Two rows play each game, the first against the second. How much does the first row win by? 20 is about a draw, 40 a big win and 0 a big loss. Wins can go round in a circle: one row can beat a second, the second a third and the third the first. Each row has two weighted sums of its numbers, A and B, taken from their middle values. A row wins by its A times the other's B, less its B times the other's A.
{ -5,  11,   0, -37,  -5, -45,  50,  37, -22, -11}
{ -5,  34,  11,  16,  -5,  32, -17, -10, -11,  52} -> 23
{ 39,  78, -34,  16, -27, -34,  17,  -5, -17, -16}
{-22,   0, -45,  26, -22, -34,  -5, -26, -32,  15} -> 18
{ -5, -17,  16,  10, -11,  49,  33,  26,  -1, -21}
{-39, -28,  83, -37,  17,  21,  22, -31, -27, -37} -> 30
{ 89,  56,  -6,  47,  78,  -7, -11, -31,  -1,  26}
{-28, -55,   5, -37, -11,  71,  45,  21, -11, -27} -> 9
{-39,  -5, -11, -10,   6,  -1,   6,   5, -32, -27}
{ 39,  11,  66,  16,  39, -23,  11, -15,  -6,  -6} -> 6
{-39, -28, -34, -21, -44, -40, -50,  32,  15,  20}
{-22, -22,  -6, -16, -27,  -7,  28, -31,  10, -11} -> 26
{ 61, -11,  11,  26, -11, -29, -11, -31,  36, -11}
{-22, -33,  28,   5,  11,  77,   6,  26,  26,  -6} -> 10
{-28, -50, -45, -37, -27, -51, -33,  79, -17,  31}
{ 11, -33,   5, -37,  56, -29, -33,  11,  15, -21} -> 3
{-11, -17,  39, -16, -16,  16,   6,  21,  15, -21}
{-28, -33,  16, -31,  28,  27,  -5,  11, -22, -21} -> 18
{ 33,   6,  28, -16,  28,  -1, -17,  11, -22,   5}
{ 22,  22,  11, -16,   6, 110,   6,   5,  -6, -42} -> 23
{ 11,  28, -11,  42, -22,  -1,  11,  -5, -32,  -6}
{  0,  17,  39,  21, -11,  32, -39, -15, -22, -27} -> 19
{ 50,   0, -22,  26, -16, -23, -17, -15, -27, -32}
{-22,  22,   0,  10,  23,  21,   0, -10,  -1, -21} -> 23
{  0, -17,   0, -31, -16,  -1,  28,  16,   5, -16}
{-28,  22,  28, -26,  34,  21,  -5, -26,  -1,  -6} -> 20
{  6, -28,  33, -16,  -5,  -7,   0,   0, -48, -21}
{-33, -22, -45,   5, -33, -40, -22,  99, -27,  88} -> 26
{-17,   6,  44,   5,  23,  32,  22, -41, -17, -16}
{  0,  67,  78,  31, -11, -34,  -5, -31, -43,   5} -> 29
{ -5,  56, -34,  42, -16, -18, -28, -36,  -1,  26}
{-17,  17, -34,  10, -44, -23, -11, -15, -22,   5} -> 21
{ 28,  78, -11, -10, -27, -23,  17, -15,   5, -37}
{ 28,  11,  16,  21, -16, -18,  -5, -10, -11,  -1} -> 21
{-11,   6,   0,   0, -16, -23, -11, -10,   5,  52}
{-22, -17, -39, -26,  -5, -40, -28,  26, -17,  -1} -> 18
{-28, -22,   0, -26, -22,  -7,  -5,  11, -17, -21}
{ 39, -28,  44, -16, -11,  -1,  17,  -5,  26, -27} -> 19
{-28,  -5, -39, -26,   0,  82,  22,  63, -11, -16}
{ 11, -11, -11, -16,  45,  16,  39, -21, -48, -11} -> 17
{ 22, -33,  22, -21,  23,  16,  28,  37,  15, -42}
{  0, -28,  28, -37,  39,  -1,  11,  16,  -1, -27} -> 22
{  0,  -5,  39,  26,   0, -29,   0, -15,  36, -21}
{ 22, -22,   0,   0, -27, -40, -11,   0,  -6,  31} -> 18
{-17, -44, -17, -21,  -5, -18, -50,  42,  42,  -1}
{  6, -11, -34, -10,   0, -40, -33,   5, -17,  -1} -> 11
{ -5,  -5, -39,   0, -16, -18, -39, -26,  47,  83}
{-33, -11,  28,   0,  50,  32,   0, -15, -22,  -1} -> 25
{ 78,  34, -28,  36, -16, -12,  33, -36, -22, -21}
{ 45,   0,  78, -21, -22,  27,  50, -26,  15, -42} -> 18
{  6,  39, -17,  36, -16, -12, -11, -41, -27,  20}
{-22, -11, -22, -47, -16,  16,  28, -15,  36, -42} -> 19
{-11,   0,   0, -31,   0,  27, -11,  -5,  26, -32}
{  0, -22,  44, -26,  34,  27,  56, -15,  15, -11} -> 21
{ -5,  28,  72,   0,   6, -29,  22,  58,  -6,  -1}
{ 11,  -5, -28,   0,  34,  -1,   6, -15, -38,  10} -> 9
{ 61,  11,  -6,  47, -16,  -1, -11,  16,  10,  10}
{  6, -28,   5, -31,   6,  32,  -5, -15, -27, -21} -> 26
{ 17, -11,  33, -31,  56,  21, -11,  11,  -6, -21}
{ 22,  17, -34,  47, -22, -23,  11, -31, -38,  10} -> 11
{ -5,  39,  11,  78,   0, -18, -28, -21, -38,  67}
{-22,  -5, -17,  10,  28,  10,  -5,   5, -17,  -6} -> 23
{ 28,  39,  16,  83,  34,  -1,   6, -36,  15,  41}
{-28,  11, -17, -37,  50,  49,  17,   0,  -6,  -6} -> 25
{-33, -11, -28,  -5,  28,  -1,  33,   5, -27, -16}
{-33, -11,   5, -16,   0,  16,  22,  21,  10, -16} -> 24
{ 17,   6, -34, -21,   6,  38,  17,   5, -11, -32}
{-17, -33, -39,  21, -27, -18, -39,   0,  -6,  10} -> 20
{ 61,   6,  61,  16,   6,  32,  33, -15,  21, -11}
{-17, -22, -11, -42,  -5,  -1,  -5,  47,  47,  10} -> 4
{ -5,  -5,  16, -42,  11,  -1,  28,  32,  68, -21}
{ 33,  17,  -6, -10,  23,   5,   6, -15, -22,  20} -> 20
{-22, -28,  50, -37,  34,   5,  17, -10,  47, -32}
{ 61,  28,   0,  47, -27, -12, -33,   0, -22, -21} -> 21
{-39, -22,   5, -42, -22, -23, -33,  16,  58, -42}
{  6,  11,  -6,  68, -33, -34, -39, -31, -27,  73} -> 26
{ 22, -28, -17,  26,  -5,  54,   0,   5, -17, -32}
{  6,  17,   0, -21,  17,  -7,  56, -15,  -6, -42} -> 25
{ 33,  -5, -34,   0,  23, -23, -22, -36, -11,  36}
{ 11, -17,  33,  10,  39,  16,   0, -21,  -6,  -6} -> 22
{-17, -17,  55, -37,  17, -34,   6,  26, 111, -37}
{ 11,  78,  -6,  36, -50, -45, -11, -10, -48,  20} -> 19
{-11,  11,  28, -10,   0, 127,  17, -36,  74, -37}
{-39, -44, -34, -47,   0,  38, -33,  -5,   5,  10} -> 14
{ 17,  78,  -6,  16, -16, -29, -17,  16, -38,  15}
{  0, -11, -28,  68, -16, -29, -39, -26, -27,  31} -> 17
{-28,  -5,  11, -42,  17,  27,  33,  79, -22, -21}
{ 67,  50, -34,  21, -33, -18, -11, -26, -27,  15} -> 26
{ -5,   0,   5,  -5,  34,  21,  11, -31, 111,  -6}
{-39, -17,  11,  26, -16, -12, -17, -31, -43, -11} -> 23
{  0,  11, -34,  10, -22, -40, -28, -10, -17,  15}
{-11,   6,   0, -16, -11,  54,  33,  11, -11, -37} -> 23
{-33,   6,  28, -16,  84,   5,   6,  -5, -22, -11}
{-17,  -5, -11,  -5,   0,  -7, -33, -31,  15,   5} -> 24
{ 17,  50, 111,  -5,  56,  21,  67, -10, -38, -11}
{-11, -22,  44, -16,   6,  16,  -5,  32,  31, -21} -> 26
{-39, -11,  -6,  16, -33, -12, -11, -36, -22,  88}
{-44, -44, -45, -42, -50, -45, -33,  73,  -1, 120} -> 6
{  6,  11, -34, -26,   6,  10,  11, -15, -11, -32}
{  0, -22,   5, -37, -39, -12,  -5, -26, -32,  15} -> 18
{-28,   0,  28, -31,   6,  -7,   0, -10, -17,  -1}
{-39, -39,  -6, -31,  45,  -7,  28,  32,  58, -27} -> 24
{ -5,  11,  11,   0, -27, -18,  33,  21, -27, -42}
{-39, -28,  22, -21,  61, -29,  17,  11,  74,  10} -> 18
{ 50,  17,  44,  47,   0,  10, -17, -52,  -1, -11}
{-28, -22,   5,  -5,  34,  21,   6,  -5,  21,  -1} -> 23
{-17,  -5, -34,  -5, -27,  27, -22, -21,  -6,  15}
{ 11,  28, -34,  57, -44, -40, -11, -10, -43, 120} -> 27
{ 56,  67,  11,  36, -27, -18,  28, -21, -17,   5}
{ -5, -39, -11,   5, -27,  16, -17,  42,   5,  31} -> 15
{-44, -39,   5, -42, -27,  16, -50,  52, -17,  31}
{-11, -22,   5,   0,  17,  10,  39,   5,  21, -11} -> 22
{-17, -28,  44, -10, -16,  38,  11,  26, -17, -27}
{-28, -22,  -6, -47, -16,  -7, -22,   0,  15, -37} -> 18
{-44, -17, -17,  -5,  45, -18, -17,  16,   5,  -1}
{-33,   6, -22,  31, -27, -12, -28,  -5, -22,  36} -> 26
{-33,   6,  83, -10,  50,  21,  45,  11, 100, -32}
{-50, -50, -39, -42,  -5, -18, -33,  79, -32,  26} -> 18
{ 11, -17, -34, -16, -39, -29, -33,   0, -27,  26}
{ -5,  50,  -6,  16, -11,  16,  61, -15, -17,  -6} -> 20
{  6, -17, -34,  26,  61,  49,  -5,   0, -22, -11}
{-22,  11, -34, -10, -33, -40, -33,  -5, -27,  -6} -> 27
{-39,  34,  61,   5,  23, -12,  56,  21,  31, -42}
{ 45,  -5,  83, -10,  17,  -7, 122,  11,  -6, -16} -> 3
{-11, -11,  -6, -10,  28,  -7,  33,  16, -27,  -6}
{ 50,   6,  33, -10,  39,  32,   0, -26, -11, -27} -> 15
{-28, -28, -22, -16,  34, -12,  22,   0, -17, -21}
{ 45,  50, -34,  -5, -44, -12, -17,  -5,  10,  20} -> 25
{ -5,  45, -28,  31, -16, -45, -44, -21, -27, -11}
{-11,  17, -17,  52, -55, -29, -28,   5, -32,  62} -> 29
{ 22, -11,   0,  16, -50, -45,  28, -26, -32,  15}
{-22, 127, -39,  21, -33, -29,  17,  11, -22, -27} -> 16
{ 11,  45, -11,  16, -33, -12, -33, -10, -27,  41}
{-11,  22,   0, -31,  50,  82,  -5, -36,  26, -11} -> 19
{ 28,  11, -34,   5, -33, -18, -39,   5, -38,  15}
{-28, -28, -11, -37,  17,  -7,  -5,  21,   5, -32} -> 16
{  6,  11, -34,  42, -33, -34, -39,  21,  -1,  78}
{ -5, -17,  16, -10,  -5,  27, -11, -36, 127,  20} -> 29
{-22, -33,  22, -26,   6,  16,  11,  58, -32, -32}
{ 28,  -5,   5, -31,  39, -23,  17,   0,  31, -21} -> 15
{-11,   0, -22,  26, -11, -29,  -5,  26,  10,  15}
{ 11,  22,  -6, -16, -16, -23, -22,   0, -32,  -1} -> 16
{  0,   0, -28, -16, -33, -23, -44, -10, -32, -16}
{ 22,   6, -22,  89, -27, -29, -39, -31, -11,  36} -> 21
{-44, -55, -28, -26, -11, -29, -50, 127, 116,  41}
{-28, -39, -11, -10,  17,  27,  33,  63,  15, -32} -> 16
{ -5, -33, -22, -37,  39,  32, -11,  21,  -1, -37}
{-28, -17,  28, -31,   0,  16,  -5,  47, -11, -27} -> 24
{ -5, -44, -28, -31, -39, -34, -44,  32,  -1,  15}
{ 17,  39,   0,   0, -16,   5,   0,  16,  -1, -21} -> 19
{ 56,  34, -11,  68, -22, -18, -17, -36, -11,  26}
{-33, -17,   5,   0,  -5,  32,  22,   0,  42, -27} -> 13
{ 17,  28, -39, -21, -22,  -1, -17,   5, -38,   5}
{ 33,  34, -17,  16, -39, -18,  -5,  16, -27, -27} -> 21
{ 11,  -5,  -6, -10,  28,  16,   6, -15,  26,  26}
{-11, -22,  28,  -5,  23,  43,  22, -31,  31, -11} -> 21
{ 11,  -5, -11,   5, -16, -34,  22, -21,  31, -27}
{-17, -22,  11, -21,   6,  -7,   6, -26,  15, -11} -> 22
{-28, -28, -22, -21, -16, -29, -44, -15, -32,   5}
{-11, -33, -28, -47, -27, -51, -33, -26, -17,  73} -> 14
{ 17,  11,  11,  36,  17, -23, -17, -26,  -6,  20}
{ 61,   0, -28,  21, -27, -34, -39, -21, -32,  15} -> 16
{106, -11, -34,  16, -39, -51,  11, -36, -17,  10}
{  6,  50, -11,  57,  23, -18,   6, -36, -27,  31} -> 36
{  0, -11, -34,  36, -22, -18, -11,  11, -38,  -6}
{ 83, -11, -28,  36, -55,  10, -11,  11, -22,  10} -> 20
{ 33,  22,  -6, -16, -11,  27,  45,  -5, -17, -16}
{ 50,  67,  22,  10,  67, -12,  45, -15,  84,  -6} -> 20
{-17, -33,  -6,  10, -22, -29,  -5,   0,  31, -27}
{ 67,  28, -39, -16, -16, -23,   0, -36,  21,  36} -> 22
{ 11, -11,   0,  10, -33, -12,  -5, -15, -11,   5}
{  0, -22,  66,   0,  39,  -7,   6, -31,   5, -21} -> 31
{ 17, -22, -17, -16,   6,  -1,  22, -36,  -1, -16}
{-22,   0,  11,  21,  23,  49,  22, -21,  -6,   5} -> 18
